Look-ups in named tables: a row name and a column name give one cell, copied from the table.

Daf:
,Gim,Vir,Voz,Gegifo,Mor
Maku,910,455,349,631,776
Luvimob,823,602,626,690,489
Revivav,529,746,472,508,474
Bulam,584,671,443,540,406
Namusa,565,674,435,285,501
Magubo,644,313,815,404,233
Dobenap,897,679,409,458,220
Valuzul,263,869,503,755,962
Nad,616,410,458,257,319
Purukag,559,592,559,464,333
Gif,623,314,371,279,370
Kolenom,729,329,71,203,600
Rar,559,407,553,551,480

Namusa, Gim => 565
Valuzul, Mor => 962
Rar, Mor => 480
Rar, Gegifo => 551
Gif, Voz => 371
Kolenom, Voz => 71
Revivav, Gim => 529
Revivav, Gegifo => 508
Luvimob, Mor => 489
Bulam, Vir => 671
Revivav, Mor => 474
Luvimob, Voz => 626
Magubo, Gim => 644

Bik
fields: Fop, Vosifis, Nal, Kunidal, Gar, Dabulib, Kog, Zarebu, Dib, Basebur
Kon: [56.43, -27.27, 4.90, -15.07, -1.97, -47.86, -1.20, -21.33, -29.85, 6.17]
Nofifiv: [41.40, -17.65, 15.52, -1.21, -3.21, -31.04, 13.23, -20.45, -13.34, -10.34]
Gosis: [0.28, -2.88, -54.30, -24.65, 6.85, -4.81, -48.47, 9.23, -20.53, 57.50]
Fasa: [-1.47, 2.19, -43.34, -19.67, 4.17, -1.11, -39.42, 13.12, -14.68, 43.69]
Fogo: [-0.16, -22.15, -2.33, 9.09, 21.01, -5.36, -10.89, -15.70, -23.34, 4.02]
Dogek: [-10.37, -23.15, 9.64, 29.14, 55.51, 13.25, 0.87, -26.88, -14.56, -14.13]
Vul: [-3.91, -25.42, 9.00, 25.34, 51.83, 1.03, -0.06, -29.22, -15.21, -12.74]
Nog: [5.60, 26.71, -4.62, -23.32, -50.74, -5.80, 9.37, 28.37, 18.09, 5.24]
Gug: [22.84, -6.94, 17.04, -2.53, -9.21, -17.54, 14.45, -7.25, -3.92, -10.06]
Mitevid: [-65.77, 30.36, -10.58, 12.06, 6.46, 51.76, -8.08, 30.54, 29.03, 1.09]
Tesip: [4.52, 26.38, -1.12, -23.35, -53.25, -5.62, 8.77, 27.21, 18.91, 4.18]
Rura: [6.34, 25.71, -3.83, -25.11, -47.55, -5.47, 6.38, 27.97, 15.53, 10.70]
Pazen: [-0.41, 8.21, 53.62, 24.62, -7.81, 11.89, 49.15, -5.84, 18.67, -60.02]

Gug, Dabulib => -17.54
Mitevid, Kunidal => 12.06
Tesip, Nal => -1.12
Vul, Fop => -3.91
Gug, Zarebu => -7.25
Vul, Kog => -0.06
Fasa, Basebur => 43.69
Fogo, Zarebu => -15.70
Gosis, Kunidal => -24.65
Pazen, Dib => 18.67
Rura, Zarebu => 27.97

Table Vap
,Fudufe,Lurotif,Feti,Rogokal,Dis,Rukosus,Zapufaz,Tad,Poromo
Zisukod,-24331,-22704,-15684,-9540,-3674,2841,10994,19348,-28090
Lufu,-46484,-69153,-15684,5680,19740,-48504,-44560,-8597,-5199
Bon,-27577,-19488,-15684,2587,-18723,2841,1872,-50468,-21383
Morovo,-2972,-29365,-15684,5680,-12834,2841,-11176,-9298,-13949
Zop,-46484,-28137,-14585,6386,19740,-72697,-11176,-10529,-26966
Mosi,-48005,-27066,-13726,5680,19740,-73473,-12024,-11728,-30788
Rimi,-46484,-73303,-15684,5680,19740,-51387,-47537,-9298,-5840
Bafebif,-46484,-16054,63291,43742,-3165,7067,23690,-5481,61594
Vesi,-33606,-22893,-15684,5680,5990,-28728,-16886,-9298,-5959
Mit,-88946,-16797,-15684,-65452,55252,52027,-11176,-16199,-5959
Rotu,-90861,-16700,-15684,-67542,55198,48786,-11176,-17295,-5959
Giv,-46484,-67938,-15684,5680,19740,-52110,-44700,-9298,-5920
Rir,-87951,-20068,-15684,-63530,51683,53604,-11176,-18106,-5959
Zagobam,-45456,-15315,59880,41988,-7266,6494,26109,-9298,58802

Rir, Zapufaz -> -11176
Rimi, Rukosus -> -51387
Bafebif, Rogokal -> 43742
Morovo, Lurotif -> -29365
Rotu, Fudufe -> -90861
Mosi, Zapufaz -> -12024
Bafebif, Dis -> -3165
Zagobam, Rogokal -> 41988
Vesi, Fudufe -> -33606
Rimi, Tad -> -9298
Morovo, Poromo -> -13949
Bon, Fudufe -> -27577
Zisukod, Fudufe -> -24331
Vesi, Rogokal -> 5680
Bon, Lurotif -> -19488
Bon, Rogokal -> 2587
Bafebif, Fudufe -> -46484
Zisukod, Rukosus -> 2841
Vesi, Rukosus -> -28728
Which row has the largest Lurotif? Zagobam

Mibuvod
|  | Sagokov | Zadina | Ralorip | Susages | Mif | Fop | Duki | Gefasi | Mazabe |
|---|---|---|---|---|---|---|---|---|---|
| Vub | 80 | 147 | 183 | 178 | 126 | 181 | 134 | 129 | 124 |
| Sut | 103 | 185 | 214 | 213 | 86 | 144 | 175 | 90 | 95 |
| Raf | 190 | 221 | 241 | 245 | 61 | 122 | 180 | 59 | 56 |
| Bav | 123 | 165 | 197 | 197 | 111 | 123 | 231 | 105 | 106 |
| Bavuga | 101 | 116 | 119 | 125 | 189 | 197 | 115 | 191 | 190 |
| Gito | 179 | 119 | 98 | 98 | 213 | 140 | 204 | 211 | 218 |

Mif of Sut: 86
Ralorip of Gito: 98
Gefasi of Sut: 90
Zadina of Raf: 221
Zadina of Gito: 119
Mif of Bav: 111
Mif of Vub: 126
Gefasi of Bav: 105
Ralorip of Vub: 183
Mif of Bavuga: 189
Gefasi of Raf: 59

Miga:
         Gana  Sus  Rere  Lefak  Visov  Gilu
Tud        64  211    50    179    122   144
Nafabe    115  148    80    118    197    73
Nif        64  213    50    181    122   146
Sedevag   105  191   200    199    138   119
Lila       60  194    97    212    127   103
Lif        66  190   130    216    129    95

Nafabe, Lefak: 118
Lila, Sus: 194
Lila, Gana: 60
Nif, Gilu: 146
Sedevag, Rere: 200
Lif, Gana: 66
Lila, Lefak: 212
Sedevag, Lefak: 199
Nafabe, Gana: 115
Nafabe, Visov: 197
Nif, Lefak: 181
Tud, Gana: 64
Tud, Sus: 211
Lif, Lefak: 216
Tud, Gilu: 144
Lif, Visov: 129
Tud, Lefak: 179
Which row has the largest Sus? Nif

Munede
columns: Talof, Mog
Tup: [-27, -55]
Dozuse: [-9, -42]
Nupobal: [7, 64]
Veg: [97, -12]
Guk: [7, -31]

Talof of Veg = 97
Talof of Dozuse = -9
Talof of Guk = 7
Talof of Nupobal = 7
Mog of Nupobal = 64
Talof of Tup = -27
Mog of Guk = -31
Mog of Dozuse = -42
Mog of Tup = -55
Mog of Veg = -12
Row with the largest Talof: Veg

Vimu:
          Nid  Kegidab  Napo  Bomigi  Vad  Vuraza
Zabogu     57     -250   503    -250  674     854
Ded       115     -145   802    -145  623     757
Kuru      187      -30   522     -30  674     648
Forat     115      -82   553     -82  674     913
Sav       316      160   678     160  622     554
Kuz      -129     -636   553    -636  674     757
Bokivam   -22     -353   817    -353  635     952

Sav, Nid: 316
Forat, Nid: 115
Ded, Vuraza: 757
Kuz, Kegidab: -636
Kuz, Napo: 553
Kuru, Vad: 674
Kuru, Vuraza: 648
Bokivam, Bomigi: -353
Sav, Kegidab: 160
Forat, Napo: 553
Forat, Bomigi: -82
Ded, Napo: 802
Forat, Kegidab: -82
Zabogu, Bomigi: -250
Ded, Bomigi: -145
Zabogu, Vuraza: 854
Row with the largest Kegidab: Sav

